(in the rows, 128 means zero)
Named turns come first, each shown by rows before and after it. Which turns, in which order, take the first row of each pair that follows to the second? Write the first one first, as in the answered first pair.
k_811 (before |-> after):
[117, 122, 142, 124, 103, 139, 101, 163, 129, 152, 103] |-> [120, 121, 138, 130, 104, 146,  99, 167, 129, 157, 110]
[102,  87, 158, 106, 118, 110,  86, 154, 112, 167,  97] |-> [106,  88, 106, 115, 113, 144,  62, 163, 109, 164, 126]
[100, 107, 154, 104, 161,  74,  96, 124, 105, 140, 101] |-> [108,  96,  91, 111, 159, 110,  64, 137, 102, 130, 129]
[151, 113, 128, 132, 141, 153, 106, 156, 123, 147,  99] |-> [153, 126, 128, 141, 141, 161, 114, 153, 129, 146, 107]
k_319 (before |-> after):
[129, 119, 111, 117, 124, 100, 157, 120, 109, 126, 140] |-> [131, 139, 129, 127, 119, 102, 168, 123, 115, 134, 131]
[146, 168, 142, 168, 123, 125, 150, 135, 146, 107, 142] |-> [138, 103, 135, 141, 149,  80, 106, 158, 128, 118,  97]
[122, 107, 144,  99, 143,  79, 145, 114, 136, 111, 126] |-> [130, 134, 136, 112, 130, 105, 166,  98, 136,  98, 154]
[118, 105, 136, 106, 149, 103, 147, 104, 139, 107, 118] |-> [123, 130, 138, 116, 138, 120, 162,  95, 144, 110, 135]
k_321 (before |-> after):
[115, 110, 127, 139, 109, 135,  77, 197, 111, 153, 105] |-> [130, 135, 117, 155,  99, 158,  87, 196, 123, 152, 124]
[123, 134, 146, 141, 110, 138, 140, 128,  99, 115, 132] |-> [122, 145, 143, 141, 116, 135, 141, 128, 106, 111, 133]
[106,  64, 101, 100, 136, 105, 101, 112,  98, 166, 166] |-> [116,  88,  83, 121, 115, 140,  99, 125, 102, 168, 194]
[154, 153,  84, 136, 124, 169, 151, 104, 147,  86, 185] |-> [162, 145, 109, 128, 157, 139, 174,  93, 168,  78, 162]
k_793 (before |-> after):
[125, 116, 139, 128, 126, 120, 135, 139, 128, 101, 130] |-> [124, 114, 138, 128, 122, 122, 132, 139, 121, 111, 131]
[ 82, 153, 157, 110, 121, 126, 122, 115, 110, 121, 143] |-> [ 97, 152, 167, 107, 149, 107, 127, 114, 136, 112, 124]
[143, 140, 108, 134, 133, 138, 174, 112, 144, 147, 140] |-> [144, 107, 107, 126, 150, 119, 136, 141, 145, 167, 102]
[130, 122, 121, 150, 148, 119, 114, 183,  93, 154, 106] |-> [127, 160, 119, 154, 117, 152, 158, 142,  86, 135, 161]
Then:
(two turns a pair)
[141, 128,  90, 136, 145, 140, 107, 149, 146, 118, 129] |-> [132, 168, 121, 146, 118, 148, 144, 139, 147, 122, 138] : k_793, k_811
[144, 184, 130, 181, 102, 152, 128, 154, 147, 142, 145] |-> [148,  89, 110, 127, 170,  94,  90, 152, 149, 122,  99] : k_321, k_319
[ 93, 111, 155, 106, 104, 111, 124, 118,  86, 143, 140] |-> [107, 105, 160, 104, 139,  88, 123, 120, 118, 137, 108] : k_793, k_793
[152, 120, 135, 137, 181, 110, 121, 144, 175, 129,  82] |-> [141, 171, 128, 146, 129, 159, 172,  97, 151, 112, 160] : k_793, k_793
[109, 110, 122, 112, 117, 135, 108, 136, 130, 122, 124] |-> [127, 135, 139, 128, 139, 131, 136, 129, 160, 110, 121] : k_319, k_793
[131,  69, 102, 112, 149, 114, 101,  94, 129,  81, 141] |-> [145, 111, 163, 157, 143, 102, 105, 148, 172, 127,  73] : k_319, k_793
[116, 134, 142, 113, 117, 124, 105,  91, 119, 111, 169] |-> [130, 116, 128, 108, 152, 109,  91, 102, 140, 102, 148] : k_793, k_811
[120,  68,  96,  68, 146, 104, 108,  94,  91, 121, 134] |-> [153, 133,  49, 111, 136, 168, 120, 104, 118, 112, 177] : k_811, k_321
[122,  79,  60, 146, 121, 140,  71, 164, 117, 138, 122] |-> [154, 185, 114, 190, 125, 156, 167, 137, 178, 121, 135] : k_319, k_321
[123,  92, 124, 151,  93, 137,  87, 195, 136, 173,  92] |-> [167, 133,  79, 140, 143, 158, 171, 112, 189,  93, 166] : k_319, k_793
[171,  42, 122, 107, 152, 104, 130, 129, 126, 133,  92] |-> [191, 149, 121, 173, 102, 183, 173, 137, 155, 146, 135] : k_811, k_319
[115, 173,  99, 121, 119, 147, 123, 143,  97, 130, 184] |-> [135, 186, 121, 120, 163, 116, 164, 128, 138, 112, 159] : k_321, k_321
[125, 139,  98, 161, 115, 133,  88, 159, 163, 134, 133] |-> [138, 161, 113, 156, 139, 120, 130, 125, 187, 110, 142] : k_793, k_321
[149,  76, 136, 101, 201,  80, 124, 109, 148,  97, 105] |-> [116,  49,  96, 108, 135, 119,  65, 133,  85, 125, 139] : k_321, k_321
[106, 145, 156, 114, 155, 102, 178, 108, 137, 112, 103] |-> [114, 152, 138, 112, 147, 116, 181,  97, 129,  99, 127] : k_319, k_319
[140, 106, 119,  83, 157, 108, 135,  83, 125,  90, 142] |-> [120, 104, 107,  88, 115, 140, 122,  90,  99, 101, 170] : k_793, k_793
[121, 109, 150,  95, 141,  89, 153, 103, 127, 120, 124] |-> [116, 138, 127, 109, 101, 134, 154, 101, 110, 122, 164] : k_793, k_319
[ 81, 170, 154, 113,  83, 132, 184,  83,  72, 132, 128] |-> [122, 109,  89,  74, 174, 104, 167,  69, 108,  79, 121] : k_793, k_319
[148, 165, 166, 119, 130,  99, 175,  96, 119, 113, 139] |-> [123, 125, 167,  95, 112,  80, 144, 103,  86, 125, 133] : k_321, k_321
[103, 148,  96, 140, 113, 174, 155, 122, 108,  82, 177] |-> [122, 148, 126, 135, 158, 141, 192, 104, 145,  62, 147] : k_321, k_321
[152, 130, 112, 107, 167, 115, 109, 160, 155, 131, 114] |-> [149, 170, 115, 106, 143, 138, 148, 120, 148, 115, 158] : k_793, k_793
[ 83, 125, 157, 112,  71, 128, 131, 116,  71, 145, 151] |-> [102, 111, 183,  90, 131,  79, 165,  90, 100, 112, 123] : k_793, k_321
[ 80, 139, 169, 106,  78, 127, 139, 147,  66, 153, 116] |-> [ 89, 149, 131, 120,  71, 168, 122, 153,  65, 152, 143] : k_811, k_321
[136, 109, 156, 117, 138,  94, 120, 114, 138, 146, 129] |-> [134, 127, 152, 117, 120, 108, 139,  93, 131, 137, 155] : k_793, k_793
[125, 127, 117,  71, 164, 127, 115, 136, 104, 112, 119] |-> [131, 190, 139, 115, 139, 157, 138, 156, 124, 130, 120] : k_811, k_319
[185, 158, 138, 148, 150, 162, 162, 111, 193, 105, 161] |-> [148,  69, 166, 113, 163,  97,  89, 159, 152, 150,  81] : k_319, k_321
[132, 113, 132, 123, 167, 124,  99, 123, 142, 117, 136] |-> [127, 133, 131, 128, 157, 139, 117, 104, 135, 111, 166] : k_793, k_793
[114,  78,  44,  92, 128, 167,  77, 126, 128, 111, 196] |-> [140, 187, 103, 150, 117, 189, 163, 108, 183, 113, 208] : k_321, k_811
[131, 132,  76, 134, 113, 163, 111, 149, 135, 131, 168] |-> [130,  96,  84, 125, 128, 134,  84, 163, 130, 145, 133] : k_319, k_319
[140, 127, 120, 107, 161, 121, 177,  83, 136,  82, 147] |-> [135,  94,  99,  96, 159, 124, 149,  93, 115,  83, 158] : k_321, k_811
[121, 127, 108, 142, 123, 145,  92, 150, 115, 148, 124] |-> [133, 138, 109, 146, 133, 145,  95, 159, 126, 150, 118] : k_321, k_319
[140, 118, 135, 101, 147, 131, 174, 133, 139, 124,  94] |-> [143, 128, 116, 100, 139, 154, 183, 122, 137, 112, 124] : k_811, k_319
[ 98,  68,  91,  95, 124, 133, 116, 131,  78,  98, 141] |-> [104, 168, 166, 166,  80, 152, 160, 167, 112, 147, 115] : k_321, k_319
[113, 137, 179, 106, 155,  73, 142, 167, 122, 169,  63] |-> [ 86, 147, 104,  97,  77, 149, 144, 126,  57, 143, 185] : k_811, k_793
[171, 125,  79, 125, 176, 135, 124, 143, 176, 104, 124] |-> [143, 131,  95, 150, 123, 152,  86, 194, 148, 154, 114] : k_319, k_793
[126, 107, 105, 151,  86, 171, 100, 130,  72, 130, 159] |-> [116, 130, 176, 166,  84, 138, 122, 147,  82, 163, 108] : k_319, k_811
[122, 193, 155, 157, 122, 142, 181, 138, 144, 112, 163] |-> [143, 103,  76, 121, 181, 126, 113, 142, 137,  79, 163] : k_793, k_319
[119, 124, 148, 133, 107, 121, 117, 167, 117, 178,  96] |-> [111, 142, 171, 114, 101, 103, 161, 123, 111, 158, 120] : k_793, k_811
[131, 107, 149, 123, 158, 106, 106, 136, 133, 135, 106] |-> [148, 121, 106, 148, 143, 148,  98, 149, 141, 131, 141] : k_811, k_811
[125,  88, 139, 108, 188,  82, 144, 101, 145,  82, 100] |-> [123, 131, 177, 134, 177,  84, 168, 105, 156, 103,  81] : k_319, k_319
[144, 130, 154, 154, 162, 110, 149, 148, 174, 144,  90] |-> [151,  93, 107, 137, 170, 115, 111, 159, 153, 141,  92] : k_811, k_811
[132, 115,  65, 122, 115, 168, 101, 130,  95, 107, 173] |-> [123,  85,  99, 110, 137, 120,  64, 162,  96, 136, 101] : k_319, k_319
[143, 138,  67, 166, 119, 175,  81, 182, 127, 144, 129] |-> [156, 140,  93, 169, 153, 151,  91, 187, 157, 149,  88] : k_321, k_319
[ 88,  90, 161, 116,  97, 118, 112, 123,  95, 154, 109] |-> [124, 130, 137, 121, 122, 143, 171,  76, 129, 105, 162] : k_811, k_793
[ 86, 157, 189, 127, 111, 121, 186,  94, 114, 145, 149] |-> [ 66, 120, 181, 125,  91, 123, 115, 144,  85, 184, 118] : k_793, k_793
[108, 169, 135, 140,  80, 162, 132, 129, 106, 132, 142] |-> [ 94,  95, 139,  94, 114, 112, 102, 127,  88, 124, 110] : k_811, k_319
[148, 181, 168, 152, 135, 127, 189, 108, 170, 150,  92] |-> [ 93, 112, 168, 122,  91, 120, 116, 150,  96, 192,  74] : k_321, k_793
[ 98, 103, 128, 105, 131, 108, 133,  92,  90, 127, 148] |-> [110, 144, 150, 122, 137, 112, 172,  85, 117, 124, 142] : k_793, k_319
[113,  73,  90,  82, 107, 127, 116, 107,  95, 113, 173] |-> [140, 142, 187, 129, 143,  87, 159, 141, 173, 147,  82] : k_319, k_793
[108, 113, 154, 131, 153,  96,  99, 154, 152, 141,  42] |-> [132, 165,  79, 135, 128, 172, 156,  89, 154,  82, 165] : k_319, k_811
[114, 149,  89, 121, 109, 163, 161,  87, 106,  93, 205] |-> [106,  81,  79, 112, 116, 139,  57, 166,  88, 138, 130] : k_793, k_793
[107, 102, 149, 127, 136, 114,  91,  97, 127,  92, 135] |-> [103, 140, 171, 146, 111, 127, 117,  93, 128, 105, 146] : k_793, k_319
[ 92,  70, 131, 110, 107, 121,  90, 172, 118, 141,  96] |-> [106, 162, 141, 139,  73, 168, 174, 117, 132, 115, 165] : k_319, k_811
[136, 134, 154, 183,  83, 139,  94, 204, 125, 197,  75] |-> [151, 202, 189, 177, 105, 139, 212, 120, 162, 141, 120] : k_793, k_321
[ 57, 176, 171, 135,  64, 137, 176, 104, 106, 125, 147] |-> [ 63, 127, 195, 102, 129,  71, 179,  94, 124, 107,  94] : k_811, k_793
[131,  94, 129,  92, 165, 111, 151, 100, 154,  99, 125] |-> [109,  86,  94, 111, 108, 160,  93, 136, 107, 133, 148] : k_793, k_321
[136, 121, 140, 102, 143, 107, 135, 130, 139, 144,  77] |-> [140, 108,  87,  92, 147, 127, 117, 121, 130, 125, 114] : k_319, k_793
[107, 110, 145,  89, 167,  88, 141, 110, 124, 116, 117] |-> [128, 121,  71, 111, 149, 148, 110, 127, 128, 108, 161] : k_811, k_811
[ 93, 185, 176, 167,  68, 139, 143, 148, 119, 159, 105] |-> [113,  61,  87,  95, 168,  88,  87, 127, 120, 100,  95] : k_793, k_319
[106, 108, 120, 117,  91, 146, 100, 145,  80, 146, 138] |-> [136,  99, 135, 110, 168,  96, 115, 146, 138, 127,  84] : k_793, k_793
[ 82,  92,  61, 101, 159, 146,  81, 102, 112, 125, 128] |-> [ 98, 202, 144, 155, 148, 150, 174,  89, 165, 141, 116] : k_319, k_321
[163,  97,  97, 117, 186,  91,  97, 177, 163, 143,  55] |-> [173, 194, 104, 140, 145, 146, 199, 109, 183, 108, 150] : k_319, k_811
[157, 172, 122, 198, 123, 157, 133, 212, 185, 162, 111] |-> [166, 160,  64, 184, 119, 189, 135, 177, 167, 130, 177] : k_319, k_319
[105, 111,  79, 139, 136, 125, 107, 154, 122, 143, 164] |-> [102, 111, 106, 145, 141, 100, 105, 172, 127, 162, 131] : k_319, k_319
[152, 159, 122, 139, 161, 131, 155, 110, 159, 110, 138] |-> [132, 102, 140, 120, 161,  91, 117, 139, 133, 136,  95] : k_319, k_321
[126, 181, 154, 144,  75, 159, 121, 170, 119, 156, 118] |-> [123, 183, 189, 128,  93, 125, 161, 140, 126, 143, 109] : k_811, k_793
[144, 164,  85, 142, 108, 145, 113, 127, 124, 115, 153] |-> [155, 135, 101, 133, 169,  98, 118, 124, 155, 108, 106] : k_793, k_321
[112, 140, 134, 148,  89, 142,  91, 166, 110, 165, 114] |-> [145, 179, 141, 165, 112, 148, 130, 150, 153, 147, 116] : k_321, k_321
[174, 167, 138, 137, 113, 137, 143, 160, 138, 133, 109] |-> [156, 133, 104, 112,  90, 150, 129, 140,  94, 121, 154] : k_319, k_793
[149, 165,  98, 161, 125, 160, 138, 139, 160, 136, 157] |-> [150, 118, 113, 127, 172,  98, 124, 145, 176, 131,  96] : k_321, k_319
[ 93, 155, 138, 121,  54, 152, 146, 109,  78, 132, 162] |-> [102, 103, 172, 108, 105,  88, 105, 154,  98, 152,  73] : k_321, k_319
[105, 104, 133,  98, 183,  47, 102, 118, 136,  95,  90] |-> [ 67, 176, 142, 139,  60, 132, 117, 120,  84, 128, 170] : k_793, k_319
[159, 135, 139, 117, 161,  96, 138, 140, 153, 107, 110] |-> [168, 123, 101, 122, 161, 119, 115, 143, 150,  99, 127] : k_811, k_811
[101, 134, 175, 135, 119, 124, 127, 127, 125, 145,  80] |-> [117, 102, 106, 108, 144, 133, 131,  83, 118,  94, 141] : k_319, k_793
[121, 160, 144, 143,  84, 157, 132, 129, 129, 166, 123] |-> [140, 153, 156, 137, 127, 133, 131, 133, 164, 161,  91] : k_321, k_793
[125, 101, 121, 118, 152, 108, 113, 136, 139, 143, 115] |-> [124, 137, 149, 140, 136, 112, 135, 141, 149, 155, 118] : k_319, k_319
[107, 165, 149, 141,  77, 152, 147, 124,  92, 138, 158] |-> [110, 112, 151, 136, 117, 112,  89, 175, 104, 157,  82] : k_793, k_793
[150, 157,  96, 138, 124, 160, 131, 119, 132, 114, 168] |-> [150, 131, 145, 133, 157, 106, 114, 152, 147, 138,  88] : k_811, k_793
[128, 111, 167,  92, 150,  96, 118, 121, 127, 124, 131] |-> [113, 135, 157, 107, 104, 136, 124, 116, 104, 126, 170] : k_793, k_319
[142,  85, 144, 109, 191,  78, 122, 135, 155, 121,  67] |-> [115, 102,  61, 126,  91, 181,  94, 133,  85, 119, 173] : k_811, k_793
[ 92, 190, 157, 157, 119, 163, 169, 110, 147, 153,  90] |-> [ 82,  81,  82, 118, 134, 153,  77, 132, 100, 150,  91] : k_319, k_321
[104,  87,  85,  98, 147, 158, 122, 119, 124, 123, 170] |-> [136, 104, 102, 117, 193, 140, 141, 132, 175, 119, 132] : k_811, k_793
[159, 162,  85, 175, 141, 167, 135, 146, 169, 120, 167] |-> [159, 121, 135, 133, 197,  86, 146, 120, 184, 106, 112] : k_321, k_321
[160, 166, 120, 143, 187, 131, 173, 109, 180,  86, 125] |-> [122,  95, 148,  97, 193,  69, 148, 106, 138,  99,  82] : k_811, k_321
[119, 144, 178, 133, 179,  69, 145, 128, 140, 158,  48] |-> [ 72, 124, 133, 137,  84, 125,  93, 150,  61, 188, 104] : k_793, k_811
[115, 101, 130, 102,  82, 130, 111, 106,  84, 119, 133] |-> [127,  88, 140,  95, 134,  98, 112, 117, 118, 114,  90] : k_793, k_793
[147, 141,  83, 115, 140, 133, 160, 109, 110, 116, 197] |-> [172, 175, 111, 140, 166, 121, 178, 130, 148, 124, 158] : k_793, k_319
[114, 120, 166, 106, 125, 108, 163,  61, 121, 118, 141] |-> [102,  85, 171, 100, 117,  93, 120, 100, 101, 142, 102] : k_319, k_793
[137,  97, 150, 121, 166,  93, 103, 175, 142, 149,  64] |-> [160, 123,  85, 155, 148, 161,  85, 189, 145, 142, 116] : k_811, k_811
[115, 133, 134,  94, 109, 152, 152, 111,  90,  93, 132] |-> [112, 112, 149,  86, 115, 127, 126, 136,  88, 112,  99] : k_319, k_811
[131, 162, 116, 169, 131, 154, 148, 125, 153,  90, 144] |-> [116, 101, 121, 158, 136, 124,  87, 170, 129, 124,  90] : k_321, k_793
[129, 184, 134, 164,  96, 184, 171, 132, 138, 123, 134] |-> [120,  85,  93, 135, 136, 151,  82, 183, 114, 137,  81] : k_319, k_811
[128, 167, 163, 141,  97, 164, 187, 136, 135, 133, 118] |-> [113,  75, 114, 103, 107, 145, 101, 166,  92, 144,  98] : k_319, k_321
[ 91, 102, 158,  75, 105, 130, 133, 101,  60, 109, 160] |-> [124,  80, 123,  60, 165, 117, 128,  96,  96,  76, 154] : k_793, k_811
[117, 158, 172, 161, 142,  89, 125, 155, 171, 146, 109] |-> [ 81, 150, 162, 152,  78, 112, 110, 149, 114, 157, 150] : k_321, k_793
[129, 132,  60, 121, 130, 167, 126, 160, 129,  85, 161] |-> [118, 184, 166, 132, 123, 123, 191, 137, 153, 100, 122] : k_811, k_811
[108, 110, 147, 122, 147,  82,  87, 166,  94, 139,  63] |-> [101, 194, 144, 148,  85, 153, 161, 110,  84, 117, 163] : k_793, k_321
[116, 118, 109, 116,  95, 161,  90, 156, 164, 149, 125] |-> [117, 159, 154, 111, 106, 137, 161, 112, 182, 128, 133] : k_793, k_811
[152, 120, 113, 131, 165, 100, 121,  78, 160,  99, 150] |-> [145, 158, 151, 155, 135, 102, 145,  73, 161, 114, 150] : k_321, k_319
[142, 157,  82, 130,  91, 129, 144, 101, 107,  96, 196] |-> [151, 157, 108, 117, 138,  90, 173,  84, 141,  80, 170] : k_321, k_321
[140,  93,  97, 124, 147, 116,  95, 148, 147, 122, 124] |-> [139, 139,  94, 143, 111, 152, 130, 124, 137, 117, 176] : k_793, k_321
[140, 132,  86, 135,  92, 159, 102,  88, 133, 116, 170] |-> [133,  79,  93, 113, 115, 119,  62, 111, 124, 128, 125] : k_319, k_319
[123, 159, 162, 164, 145, 117, 143, 155, 167, 137,  92] |-> [ 85, 142, 156, 156,  86, 136, 118, 159, 108, 158, 116] : k_321, k_793
[143, 114, 132,  98, 153,  98, 152,  89, 135,  95, 144] |-> [121,  89, 101, 112, 111, 126,  88, 140, 100, 131, 141] : k_793, k_321
[124, 133, 167, 108, 152,  82, 156, 106, 138, 125, 108] |-> [ 95, 100, 115,  99, 107, 118, 106, 115,  85, 133, 153] : k_811, k_793
[ 93, 105, 167, 115, 119,  93,  77, 157, 102, 151,  91] |-> [105, 163, 133, 151,  85, 161,  78, 169, 112, 161, 140] : k_321, k_321
[160, 134,  93, 135, 156, 133, 127, 119, 156, 102, 120] |-> [154, 132, 119, 125, 163, 109, 136, 113, 152,  98,  97] : k_811, k_321
[126, 200, 166, 158,  85, 131, 166, 123, 115, 141, 155] |-> [148, 109, 157, 121, 170,  58, 110, 159, 142, 131,  72] : k_793, k_811
[148,  82,  91, 127, 171, 118,  84,  97,  71, 102, 139] |-> [171, 155, 159, 175, 185, 100, 113, 140, 133, 144,  70] : k_319, k_793
[120, 115, 116, 106, 132, 136, 138, 102, 113,  99, 149] |-> [124,  96, 111, 102, 139, 126, 114, 114, 116, 111, 132] : k_793, k_321
[152, 178, 126, 151, 128, 151, 137, 126, 149, 124, 145] |-> [149, 115, 129, 118, 171, 103, 116, 123, 150, 118, 105] : k_321, k_319
[124, 116,  66, 156, 132, 141,  61, 180, 124, 132, 138] |-> [157, 162,  75, 175, 165, 142, 103, 171, 170, 115, 136] : k_321, k_321
[136, 152, 173, 130, 134, 127, 136, 148, 170, 140, 107] |-> [127,  96, 153, 102, 144, 110, 102, 154, 149, 138,  98] : k_321, k_811
[110, 143, 124, 126, 101, 179,  99, 123,  84,  90, 193] |-> [137, 111, 157,  93, 195,  99, 121, 108, 133,  68, 123] : k_793, k_321
[152, 139, 125, 143, 177,  91, 103, 121, 156, 102, 111] |-> [144, 132, 125, 134, 179,  87, 112,  97, 147,  88, 126] : k_319, k_321
[ 90,  94, 106,  91, 112, 140, 141,  71,  83, 109, 168] |-> [ 94,  55, 105,  87, 136, 109,  94, 112,  94, 125, 116] : k_793, k_793
